The rows of D fall into 3 groups, and each row is roughly a mix of its group's hidden directions.
D (99 x 10):
[[-13  31  16  46 -35  10 -14 -29   4  30]
 [-16  42  14   9  28  13   9 -51   1  28]
 [ 12 -54 -30  34 -25 -20  -7   2  18 -14]
 [  0  52  38  -4 -37  -7 -17 -13 -16  24]
 [-15 -10   9 -70  33   9  11  -6  -2  10]
 [-12 -24 -46  12  -2  16 -12  12  41 -40]
 [ 20  34 -45  11 -37  -2  -4  13  26  30]
 [ 16  16   9 -41  53  10  33 -19  -4  -9]
 [ 17 -56 -13 -13  -1  19  -9  33  38 -13]
 [ 26 -55 -20   6  -1  10   0  32  34 -20]
 [  9  41  33  -5  10  37 -14 -15  -8  45]
 [ 23  23 -36 -42  -1 -33  11 -36  -5   9]
 [ 14 -43 -12 -49  21 -23   2  30   1 -18]
 [ 20  41 -16  32  14   3  14 -25  14  47]
 [-30  12 -35  21  -9 -14  12 -60   3   8]
 [ 10  20 -51  49  -8 -12  21 -18  15  14]
 [  5  24  52 -14 -19  41 -16  32  -3  -4]
 [  0 -38 -29 -34 -13   1 -23  51  10  -2]
 [-11 -56   1 -33 -25  -6 -33  26   3  -5]
 [ -9  16  33  25  57   8  20 -23   3 -21]
 [  9   7  14 -18 -32 -28  -2  46 -44 -19]
 [-12  53 -16  20   9  37  13 -27   7  28]
 [ 33  49 -37  30 -12 -23  11  -6   7  13]
 [ 14  53  53  -6 -27   8  -6   1  -8   7]
 [-12 -48  38  16   5  16 -15  43   6 -18]
 [ -3  34  50 -17 -25 -16  -7  -5 -40  15]
 [  4  67 -10  16  25   9  15 -14 -12  27]
 [-12  -9 -26  35 -20  12  21 -24  42  37]
 [ -2 -44  33   5   8 -17 -17  49 -11 -26]
 [ 18 -52 -29 -16  12 -26   9  25  -9 -32]
 [ 32  43 -16  14  24   4  44  -1   0  31]
 [  7  42  31  36  20  -1   2  36 -30  13]
 [  3 -64  24   0  13   1 -16  22  -1 -35]
 [ -7  56   5  29 -16  16  -1 -41  -6  23]
 [-19  25  44  -7  10  -2  -7   5 -51 -33]
 [-15   7  -3  19  48  16  -3  27 -18 -51]
 [ -9 -52  35  22 -11   2 -25  17   0 -35]
 [-16  -3  21 -59  10  16   9 -20  22  37]
 [ 23  47  27  29 -25  17   2  -3 -15  38]
 [-10 -29  22  53 -36  17 -21   8 -10 -19]
 [-33  41  -2  49  -3  32   7 -23   2   3]
 [  2 -45  10 -59  16 -21  -5  10 -13 -13]
 [-10  33 -51   4  -2  10  13 -42  21  20]
 [  2 -34 -16 -17  36  38   0  19  42 -15]
 [  2 -37 -25 -13  -8  19 -17  40  33 -35]
 [ -2 -69   7  -8  -4  -2 -23  23   7 -28]
 [ 17  51   0  20 -43   4  -1 -15  -7  37]
 [-10  49  33 -13   5  10   4 -38  -8  38]
 [ -8  50   8  45 -29  11  -5 -26 -10  20]
 [-10 -52 -15 -25  33  -6  14  27 -19 -27]
 [  0 -17 -26  13  35 -12  20 -55  28  -7]
 [ 18  55 -16  12 -25  -5   9 -27   4  40]
 [ -2 -59  40 -10   1  27 -12  12  21 -12]
 [ -6   8 -57  28  23  17  12 -11  37 -14]
 [-31 -16  -6  13   7  60   2 -13  38   7]
 [-13  24  42 -28  20  50  -3  23   3 -10]
 [  9 -65  18 -35  -8  -1 -14  15  14 -15]
 [-21  35 -16  44 -37  -8  -2 -39  -4  -3]
 [ 24 -14  15  57 -33  -8 -13 -17  27 -14]
 [  4 -51 -13   6  15 -38 -10  19 -13 -41]
 [-16   7  18  63 -35  13 -12 -21  13   7]
 [-22 -42  30 -49   2  16 -29  -1   8  11]
 [ 13  57 -17  41  -7  27  16 -12   7   9]
 [ -8 -14 -23  27   7  23  -4 -42  53   3]
 [ 25  27  -9 -61  -2 -21   8  23  -7  25]
 [  9  55 -22 -14  -3   4   7 -44  -5  32]
 [ 16 -51  16 -21 -14 -41 -12  20  -8 -29]
 [  5  15 -44 -26  13  24  28  -6  33  35]
 [  0 -27  45 -22 -25  22 -20  42  -9 -12]
 [-20 -50 -23  -4  18 -27   1   3  18 -44]
 [-25 -41  13  28 -17  30 -12 -26  38 -10]
 [ -6 -17 -29 -53  45  -7  13  12   1 -20]
 [ -6  44 -32  43  13  12  17 -36  -3   6]
 [ 16 -14  -2 -47  10  34   3  46  26  -1]
 [-13  52  -8  -5 -30   4  -5 -37  13  38]
 [-11 -49 -16 -43   6  -8  -9  37  -2 -25]
 [ 11 -40 -10 -18 -36 -35   2 -17  22  37]
 [ 28  49 -12 -25 -14 -29   8 -21 -30  17]
 [-11  19 -63  11 -14  12   5 -14  41   0]
 [-15  53  14 -16  -7   2  10 -40 -11  38]
 [ 23  25 -13  24 -43 -22   1 -43   8  24]
 [ 12 -25  56 -26  17  -4  -4  27 -34  -3]
 [-20  49 -21  20  20  36  15 -27  10  21]
 [ 14  59 -15  -4   5  -9  13 -32  18  35]
 [  0  -5   6  56 -37  28   3  -4  35  12]
 [  2 -48   0   6  19   0  -3  41   3 -49]
 [  4  43 -48 -23 -19  -2  -3  16 -18  34]
 [-19  -2 -27 -31   1  58   3  28  10  21]
 [  5  18  39  -8 -43 -28 -18   1 -36  25]
 [ 12  16 -42 -44  19 -21  27 -22  -9  24]
 [ 10 -56  15  17 -15 -15 -19  31   4 -36]
 [ 10 -50  44 -12   5  -7 -15  30 -20 -21]
 [-10  45  -1   4  -7  46  13 -42   4  22]
 [ -5  49  14  22   7  47  11  -6  34  14]
 [ 15 -38  46 -22  12  -9  -4  34 -32  -6]
 [  3  23  24  60 -32  15 -21  17   8  -6]
 [ -9  42 -28  22   8   1  15 -52  -7  25]
 [ 10 -63  -7  -5  14 -23  -3   2  -7 -43]
 [-31  -2  41 -33 -28  19 -16   4  -5  40]]
Here is one row of each group, with its name. Which group are the others in?
[-50 -34  20  -1  25   9  -9 -43  -3   0]  W
[  2  44  20  15  21  -6  18 -39 -21  39]  Z
[-27  47 -43   8   3  24  16 -32   4   8]  U

[ -6  -2 -42 -49  33 -24  15   7 -10 -24]  U
[ 26  17  32 -20 -15 -41  -5 -33 -34 -13]  U
[ 13  -6 -54 -18 -29 -30  19 -29  15  -8]  U
[  7  15 -12 -47 -17 -34   3 -15  -7  50]  W
[-27  -8   7  54   6  -2  10 -38  21 -32]  U
[-13  30 -55  18  -5   8   9 -31  32  14]  Z
[-34  14  20  29  12  42   3 -23  39  16]  W
[ 10   8 -14 -38 -26  -6  19 -27  12  55]  W
[  7 -49 -38 -23  -3 -28   2 -14  33 -13]  U
[ 10 -55  -1  -4  22  12  -6  39  14 -36]  Z
[ 22  12  56 -34 -11  24 -13  22   9  19]  Z
